In the data rows, the value 128 means zero.
Here are some rows, each followed by its group. Rows of different groups can look alike.
[ 91 102 110 144 118 115 137  71 106 133 184 159 106 190 108 166 181 131  90 100 163 110 148 123  69  85 147 144 137 153 138 117] 1
[ 62  91 128 140 153 128 133  50  95 165 165 179  92 191  87 173 173 132  89  72 167 118 168 145  62 103 148 163 126 149 130 117] 1
[175 159 115  92 166  97 148 141 173 181 115 108 157 165 124 130 114 218 209 102  65 157  36 135 121  74 124   0 171  77  79 160] 2
[179 140  70 178  59 151 160 109 121 171 129  82 175 131 134 104 170 144 152 143 162 115 158  83 142  76  43 134  52 175  73 130] 3
[176 113  83  92 112  90 148 171 155 148 122 111 168 185 129 119  88 254 208  92  52 182  74 171 144  84 131  72 104  93  74 167] 2
[ 55 115 119 141 125 120 130  60  67 166 170 158 110 220  86 177 174 120  91  90 162 123 163 140  36  92 160 156 140 148 123 157] 1
[ 54 110 122 140 126 121 130  61  74 164 170 163 105 215  88 178 173 122  91  89 163 120 163 138  41  90 158 157 139 150 124 149] 1
[ 91  95 109 144 162  98  76 185 111 165 128 171  90 119 190 107  73 114 111 160 160  64 112 117 151 159 173 115 154 103 171 160] 4
[ 75  86 122 148 185 108  82 177 123 168 129 159  86 102 161 103  74 139 102 158 165  71 139 121 144 170 161  99 147 113 174 139] 4
[174 128  81 177  81 155 162 100 126 177 128  94 163 121 127 104 169 149 152 131 165 118 165  90 148  85  38 140  46 171  75 119] 3
[165 199 178 149 109 154 109 140 105  82  64  95 181  99  87 116 103  98 130 157  74 178 118 126 129 152 126 143 141  93 151 116] 5
[ 67 107 115 142 124 120 131  62  89 153 172 163 103 207  97 173 178 124  91  94 163 113 158 135  52  92 153 153 139 148 134 134] 1
[164 164 110  95 160  96 148 136 170 180 117 108 163 179 115 140 121 217 207 103  66 162  33 135 113  78 136   0 174  93  64 178] 2
[ 89 103 112 146 123 116 138  68 110 136 181 161 104 189 106 169 180 133  91  93 164 108 148 127  72  87 146 146 135 155 137 112] 1
[162  68 118  83 179 241 102 153 135  79 144 134  98  64 140 193 155 150 172 129 122 159  71  81  65 210  52 108 144 157 127 119] 6
[ 97  93 103 141 154  92  72 188 108 159 127 179  90 124 197 111  74 106 119 156 159  63  97 120 156 154 177 125 154  99 173 162] 4
[ 74  89 124 147 182 108  82 180 121 171 127 159  87 106 160 101  73 138 102 161 165  70 139 118 143 167 164  99 147 115 172 141] 4
[184 159 114  90 165 100 147 149 176 187 120 103 156 163 134 123 114 220 207 102  67 152  37 134 126  75 120   0 172  69  88 150] 2
[184 144  63 175  53 149 159 114 120 168 128  80 179 132 136 105 169 143 154 147 163 114 154  83 140  72  44 136  51 175  75 130] 3
[173 160 116  94 170 100 149 139 172 185 118 109 156 166 125 132 117 216 207  99  65 156  38 137 124  78 126   0 169  80  78 163] 2
[135 134 140  52 127 108 197 120 198 103 124 103 101 115 139 100 129 119 129 102 103 154 176 182 169 122 130 163 110 137  75 142] 7
[ 93  91 108 144 163  94  73 181 112 161 125 180  85 119 192 110  73 111 115 155 162  65 109 120 160 160 174 122 151  99 174 156] 4
[ 83 102 110 146 122 120 135  68 106 139 180 158 105 193 108 170 180 129  88  96 163 110 150 128  64  86 147 146 138 152 137 116] 1
[155 129  91 183  84 154 163  99  92 171 135  83 169 147 115 100 173 145 139 141 161 135 176  90 122  85  47 137  63 163  65 145] 3
[ 59  86 132 140 158 127 135  46  99 163 164 185  86 187  86 176 173 137  92  64 169 120 169 145  64 107 147 165 124 147 132 113] 1
[ 86  91 117 147 177 106  79 181 120 167 125 167  85 109 174 105  72 126 104 157 161  66 127 120 154 166 168 105 148 108 173 149] 4
[ 54  94 127 139 147 123 134  50  87 166 164 177  94 199  84 174 172 130  92  71 166 123 168 146  54 103 150 164 128 149 127 128] 1
[168 188 180 143 116 145 109 135 111  85  70 105 175  86  90 116 103  99 133 142  75 176 114 139 147 157 126 145 134  98 157  98] 5
[ 91  95 109 144 160  98  77 184 111 161 126 170  89 120 187 107  72 114 109 163 160  64 114 119 151 159 172 113 154 104 171 159] 4
[ 93  87 109 143 170  99  75 180 119 162 124 182  82 113 190 110  70 114 113 149 162  64 109 123 160 160 171 122 146 101 173 150] 4
[ 83 110 105 149 151 102  77 193 101 163 133 141 103 130 174 105  75 123 101 183 159  65 124 110 133 153 175  95 161 116 168 172] 4
[129 147 156  41 152 104 208 106 184 118 106 109  97 129 122  87 136 115 124  91  95 143 173 179 182 144 127 164 103 135  64 156] 7
[110  97 111 147 119 104 144  75 131 116 194 160 107 165 116 165 181 136  94  91 167 108 142 123  88  80 139 137 128 157 144  88] 1
[163  75 119  84 166 243 103 157 152  72 148 122 104  57 163 185 155 146 172 148 128 154  63  84  85 204  48 106 141 143 128 101] 6
[ 82  93 115 148 175 108  80 183 115 168 126 158  90 113 170 104  73 131 102 162 163  69 133 119 145 163 168  99 152 112 175 151] 4
[169 187 167 135  79 116 104 148  97  75  87 100 193  92 108 123 105  90 141 153  72 176  91 145 160 143 136 141 145 110 169  96] 5
[ 56  95 125 139 147 128 132  52  89 164 166 180  94 198  90 175 173 133  94  76 166 120 166 145  57 101 149 162 126 148 129 128] 1
[ 79  97 118 150 177 106  79 183 114 169 129 149  92 113 163 105  74 132 100 166 164  68 136 116 138 163 167  96 151 114 172 152] 4
[199 164 108  88 150  98 145 170 166 185 128  89 162 163 151 116 110 221 203 115  67 148  35 132 127  66 117   0 174  58  97 147] 2
[ 92  94 109 146 166 100  76 182 114 161 125 172  89 118 185 108  72 117 110 161 160  64 112 121 153 160 175 114 153 105 171 158] 4
[173 112 110  87 103 230  96 177 161  46 179  81 131  63 199 170 153 128 186 202 136 136  29 100 105 164  63  83 136 149 114 104] 6
[161 196 182 150 118 158 109 136 109  85  62  95 178  99  82 115 101  99 130 149  76 178 126 126 127 156 128 144 138  93 147 113] 5
[ 77  81 126 147 195 110  83 174 128 174 126 168  78  96 163 103  71 138 103 150 165  71 141 126 153 174 160 104 142 114 173 133] 4
[200 152  39 164  29 142 153 137 147 165 133  81 191 108 144 118 157 141 173 143 161 102 145  81 169  63  43 144  31 194  83 109] 3
[163 127  88 182  81 154 162  98 104 173 132  86 166 137 121 102 173 147 140 136 162 129 172  89 130  86  40 138  57 166  68 135] 3
[ 94  95 107 145 161  97  75 183 111 157 125 174  89 122 191 110  74 112 113 160 161  64 106 121 156 157 175 116 153 101 172 159] 4
[100  79 111 137 167  89  69 180 117 158 126 204  79 115 203 114  73 106 130 137 164  64  94 130 175 159 173 143 143  90 173 151] 4
[164  74 115  85 168 241 101 158 131  75 146 127 103  68 148 190 154 144 170 142 121 159  66  80  66 206  52 105 146 153 131 119] 6
[132 114 104 149  85  90 149  97 131  90 217 137 129 164 122 163 183 131 102 109 169 106 128 110  89  61 141 122 135 169 146  92] 1
[138 129 135  57 114 114 191 125 207 100 132  99  99 106 141 111 124 123 131 104 109 159 175 185 160 114 134 162 113 140  80 133] 7
[165 202 174 151 102 152 107 141 100  80  66  89 185 104  88 117 102  93 130 156  74 176 119 128 125 152 131 142 140  93 152 119] 5
[112 147 163  28 173 101 220  93 179 127  96 109 100 141  98  86 138 110 128  98  92 142 170 174 191 167 131 166  99 136  52 174] 7
[ 80  96 116 148 172 106  80 185 114 168 127 155  92 115 169 101  73 128 104 166 163  65 129 118 144 162 168  99 153 112 172 156] 4
[121 105 108 147  99  97 146  87 132 103 206 147 118 164 118 163 183 133  97 102 167 107 134 116  88  70 140 127 134 165 144  94] 1
[ 81 112 105 143 114 118 132  70  91 141 175 154 109 208 105 173 181 126  88 101 160 110 147 126  58  86 155 143 141 151 135 133] 1
[152 124  98 184  90 153 164  96  97 170 133  87 163 141 115 100 174 149 137 132 161 136 177  91 127  89  47 140  59 162  65 137] 3
[ 83  87 117 147 182 106  80 177 124 169 125 171  83 105 175 105  71 126 106 156 162  67 127 124 155 167 166 107 148 107 173 145] 4
[166 185 170 138  88 121 106 143 101  78  85 102 188  88 107 123 103  93 141 148  71 174  97 146 164 149 134 144 142 110 169  94] 5
[ 84  86 118 148 182 107  80 176 123 170 127 174  82 106 173 105  72 130 108 157 164  68 130 124 152 168 164 106 149 110 174 143] 4
[ 62 113 112 141 118 120 130  64  74 157 173 156 109 219  95 173 177 124  88  97 161 118 159 134  46  91 159 152 138 149 127 146] 1
[117  99 109 149 111 101 143  81 133 109 202 152 112 163 116 162 182 138  97  97 166 106 139 120  91  78 141 133 130 160 145  91] 1
[161 205 178 153 106 159 108 143 100  78  61  81 191 114  78 115 101  94 131 159  76 184 127 116 109 148 136 140 144  92 143 131] 5
[165  83 113  85 155 239 100 161 153  66 153 111 109  62 171 183 156 141 173 161 127 152  58  85  84 199  53 100 142 142 128 104] 6
[ 91  83 118 141 183  99  76 176 123 166 122 188  79 105 186 105  70 119 112 144 162  65 116 124 166 166 166 123 144 102 174 140] 4
[168 189 174 141  97 132 107 142 104  82  75  99 184  91 101 120 104  94 137 152  72 174 102 142 153 150 129 144 139 101 162 101] 5
[ 71 102 115 144 127 125 133  63  93 148 171 165 102 201 100 174 179 127  88  91 161 112 155 131  57  92 150 150 136 148 133 126] 1
[ 93  83 114 143 179  99  77 175 124 166 124 192  78 105 190 107  71 119 118 143 164  64 109 125 167 163 170 127 147  99 174 144] 4
[ 57  99 126 140 138 124 130  54  85 164 166 171  97 204  88 174 174 127  91  78 165 120 166 142  51  99 152 161 133 147 128 136] 1
[165 179 177 138 107 132 108 135 112  83  76 114 176  78 100 120 102  98 142 138  74 176 105 147 163 156 127 147 134 105 166  84] 5
[ 81 100 113 145 129 119 135  62 106 144 175 166  98 191 101 168 180 132  90  90 163 111 154 130  68  91 149 151 131 153 138 114] 1
[ 91  98 113 147 126 117 138  68 114 135 183 164 102 185 107 169 182 134  90  91 164 111 148 126  72  89 145 145 133 153 139 107] 1
[127 137 155  41 155 106 207 105 194 118 108 115  95 120 127  90 134 121 125  86  97 144 174 181 188 144 125 166 103 135  68 145] 7
[204 157 111  84 148  95 142 178 167 185 132  92 161 160 155 110 107 223 204 117  70 147  37 133 130  64 112   0 168  54 103 141] 2
[165 164 111  96 156  94 145 137 167 179 120 105 164 179 119 136 119 214 208 108  66 162  34 134 115  73 136   0 175  89  69 176] 2
[105 115 103 148  96 104 140  84 109 116 196 143 119 191 118 167 185 128  89 113 162 107 136 116  69  73 147 132 143 158 141 118] 1
[170  90 120  83 135 237 101 164 172  56 166 103 113  48 190 174 153 137 186 174 137 142  44 104 110 184  54  93 131 144 121  86] 6
[120 145 162  35 168 104 214  99 186 125 100 113  95 129 115  84 135 117 126  85  95 140 175 180 192 157 128 167 100 136  59 157] 7
[130 146 149  44 143 108 204 110 188 112 114 105 100 124 131  90 135 118 124  95  99 145 171 178 177 136 128 164 108 136  67 151] 7
[ 87  88 116 146 179 105  78 178 122 168 124 175  85 108 179 104  72 122 110 155 164  66 123 124 157 167 168 112 147 107 173 146] 4
[161 146 198 146  30 103  81 130 100  55  71 144 207  85  74 158 100 103 119 131  66 219  94 153 190 131 220 172 154 131 144  71] 5
[ 72 105 116 143 127 122 132  62  91 152 172 164 102 204 100 171 178 127  91  91 162 114 157 134  57  93 150 153 134 149 133 126] 1
[194 145  50 166  43 149 156 125 141 167 130  83 183 114 141 113 162 144 166 142 162 106 151  84 161  70  41 141  37 183  80 114] 3
[ 84 111 107 144 110 115 134  73  96 137 180 152 110 202 105 170 183 128  89 105 161 110 148 124  61  84 151 143 142 152 137 126] 1
[165 213 171 155  97 157 107 148  93  77  67  75 194 118  82 116 103  90 129 166  74 180 121 115 108 145 134 139 148  91 143 135] 5
[164 192 182 147 111 149 108 137 109  86  66  99 177  90  92 118 101  99 132 148  76 176 117 136 141 156 126 144 136  93 155 105] 5
[166 166 177 127  74  94 103 144 104  69  98 119 194  77 112 134 103  92 153 136  72 187  80 157 181 141 144 151 135 124 179  71] 5
[ 55  92 129 138 152 126 133  47  91 167 165 181  90 196  85 173 172 132  94  72 168 121 169 148  56 104 149 164 125 148 128 124] 1
[160 203 177 155 105 162 108 144  97  76  63  83 191 114  75 118 100  94 131 158  76 186 127 112 105 150 134 141 144  93 139 128] 5
[ 75  88 123 148 185 107  81 178 123 171 129 161  86 104 164 103  72 135 103 159 164  68 138 118 144 170 161  98 146 114 173 141] 4
Group 5 spreads out most along one direction. Which 3 other groups' directions of most spread are closest to that one, closest first?
4 3 2
Which 4 groups are nearest to each row below, nearest first, going by the distance to the centre of the group?
[ 85  90 126  59  89 118 195 120 234 115  87  89  98  90 131 136 112 148 152 129 100 198 228 182 174 124 170 170  83 147  68 122]: 7 5 3 1
Which 5 groups are nearest to each row below, nearest first, going by the average distance to the group's rows?
[119 146 158  37 161 105 210 100 186 123 103 111  97 131 119  83 135 112 124  89  95 140 174 176 189 151 126 166 103 134  62 159]: 7 5 1 3 4
[128 144 154  42 152 106 206 106 190 118 108 110  96 126 125  88 134 116 123  88  98 142 172 182 184 144 127 165 104 134  65 152]: 7 5 1 3 4
[117 108 104 148  99 100 145  85 127 107 205 147 119 174 118 162 184 132  92 106 167 105 135 115  81  72 141 127 136 161 144  98]: 1 3 4 7 5
[164  86 110  85 150 239 100 166 137  67 152 112 112  71 162 186 157 141 168 163 124 152  58  81  69 197  54 100 148 144 127 120]: 6 5 4 3 1
[164  76 118  85 162 242 102 158 156  71 151 120 103  56 170 182 156 144 172 152 131 151  61  88  87 202  50 101 138 143 128 100]: 6 5 4 3 7
[165 165 173 130  68  91 100 148  99  67 101 116 197  80 113 134 103  91 152 137  72 189  78 159 183 138 148 149 140 124 181  72]: 5 7 4 6 3
[ 94  86 113 144 174 100  74 181 119 165 125 180  82 112 184 109  72 117 110 152 160  65 112 124 159 163 171 121 147 102 173 151]: 4 1 5 7 6
[ 91  82 115 143 180  99  77 177 123 164 124 187  78 105 186 107  70 119 115 144 164  64 117 128 167 165 165 123 143 100 174 142]: 4 1 7 5 6
[160 189 189 154 131 167 112 134 110  81  59  98 179  99  70 118  97 101 136 140  80 191 134 119 114 159 128 146 132  93 140 111]: 5 7 6 3 4
[109  96 115 148 121 107 143  76 132 119 196 160 106 164 112 163 181 136  93  90 168 106 145 125  87  82 138 136 129 159 146  90]: 1 3 4 7 5
Group 7 spreads out most along one direction. Which 3 other groups' directions of most spread are closest to that one, closest first?
1 3 6
Which 4 groups are nearest to each row below, nearest first, going by the distance to the group's nearest row?
[160 139 202 143  43 103  84 126 110  57  73 151 200  74  74 157  99 104 122 121  68 220  97 157 198 138 212 176 149 133 150  56]: 5 7 1 4
Which 5 groups are nearest to each row below, nearest first, going by the distance to the group's nearest row?
[ 86  80 120 146 189 106  79 173 131 170 124 182  76  98 174 106  70 127 109 143 164  68 126 125 161 172 164 114 143 105 176 137]: 4 1 5 7 6
Group 4 spreads out most along one direction. Which 3 other groups' directions of most spread are closest to that one, closest first?
5 3 6
Group 3 spreads out most along one direction. Which 3 other groups' directions of most spread are closest to that one, closest first?
1 6 7
Which 5 groups are nearest to each row below, nearest first, going by the distance to the centre of the group?
[160 176 193 151 146 165 113 125 125  91  58 116 164  79  76 116  97 106 133 127  81 182 134 133 140 170 121 155 122  93 148  90]: 5 7 6 4 3
Which 4 groups are nearest to each row below, nearest first, going by the average distance to the group's rows?
[130 137 155  42 156 108 208 104 196 116 108 115  92 117 127  90 132 121 125  85  99 145 176 181 187 144 126 166 102 137  69 142]: 7 5 1 3
[ 70 108 115 143 121 122 132  63  84 152 173 161 106 209  97 174 178 126  87  95 161 115 156 135  53  92 152 153 138 150 131 136]: 1 4 3 7
[ 58  81 152 164  60  90 145  87 150 107 203 176 130 161  97 196 159 138 162  44 173 115 172 111 100  81 134 133  76 175 149  95]: 1 3 7 4
[179 144  66 178  56 149 159 112 118 170 128  77 178 137 136 105 172 143 154 147 163 114 155  81 138  73  43 133  54 176  73 135]: 3 1 7 5
[136 125 129  61 102 113 189 132 205  94 140  91 103 103 145 114 121 123 137 117 111 165 174 185 153 104 136 158 114 141  83 134]: 7 5 3 1
Which 3 other groups have their centres nearest to the centre of group 3, nearest first?
1 7 5
Group 6 spreads out most along one direction. Which 3 other groups' directions of most spread are closest to that one, closest first?
1 3 7
